In the data rows, zero lies at 4.5, halfway between 4 and 5.
Here are some points, each followed by its number:
3,4,5,3,4,4,2,4,4,8,8,2 0
4,3,3,4,3,3,0,6,3,5,5,4 1
5,7,6,4,5,4,4,4,7,3,3,6 2
3,4,4,4,2,3,3,3,7,3,1,6 3
4,5,5,6,6,5,5,5,4,7,7,3 4
5,6,6,5,4,4,5,5,8,6,3,5 5
5,6,6,4,4,4,5,4,8,2,2,4 6
3,4,5,5,5,5,3,3,4,7,8,3 7
6,6,7,5,3,4,4,5,2,6,6,4 8
3,1,4,4,3,3,7,5,5,2,2,6 9
5,5,6,3,4,4,9,4,3,2,2,5 10
4,2,5,4,4,5,9,5,5,7,4,5 11
5,2,4,5,5,6,7,6,4,2,3,6 12
Which two points above are nearest to each new point, looking only along the 3 directions in which the numbered points spread most? Their numbers follow each, nearest first.
6,9,6,5,4,4,5,4,6,7,8,3 8 4
4,3,4,4,3,4,6,4,6,7,7,4 8 4
4,3,2,5,5,4,8,6,4,3,6,4 11 12
3,5,3,4,4,3,6,7,6,7,6,4 8 4
4,3,3,4,5,5,5,5,6,5,6,5 8 11
5,4,7,5,5,5,3,4,5,3,0,7 6 3
3,3,3,7,8,6,5,4,3,3,5,4 11 8
4,3,4,4,4,4,1,4,7,7,4,4 1 0
3,3,2,4,3,4,5,5,3,6,8,2 7 0
3,4,4,6,8,6,0,3,3,8,6,4 0 7
4,5,5,5,5,6,9,4,3,3,6,2 11 10
4,3,3,4,5,4,4,4,4,2,3,5 9 3
4,3,3,6,6,6,3,3,5,6,3,3 8 7
3,4,4,4,4,5,4,7,4,3,2,6 9 12
5,6,5,4,6,5,4,3,7,4,4,6 5 2
4,4,5,4,3,4,8,4,5,8,7,2 4 8
4,3,4,4,6,6,1,4,5,2,3,3 3 1
4,3,3,6,6,4,4,4,3,4,5,3 8 7
4,2,2,5,5,5,2,6,3,3,5,2 1 7
9,9,9,5,6,6,1,4,4,5,6,6 5 8
6,9,9,5,6,5,6,3,4,3,4,5 5 2
4,3,4,4,4,5,4,6,3,2,2,6 9 12
7,8,7,5,6,5,4,3,3,1,5,5 5 2
5,8,6,5,5,4,5,5,7,8,6,5 8 5
8,9,9,6,7,4,4,4,3,4,4,6 5 2
5,5,6,4,5,4,6,5,8,2,4,7 6 2
7,9,4,5,4,4,6,3,2,3,4,4 5 2
4,4,4,5,4,5,6,2,5,2,1,8 9 10
4,5,5,4,3,4,5,4,4,7,6,4 8 4
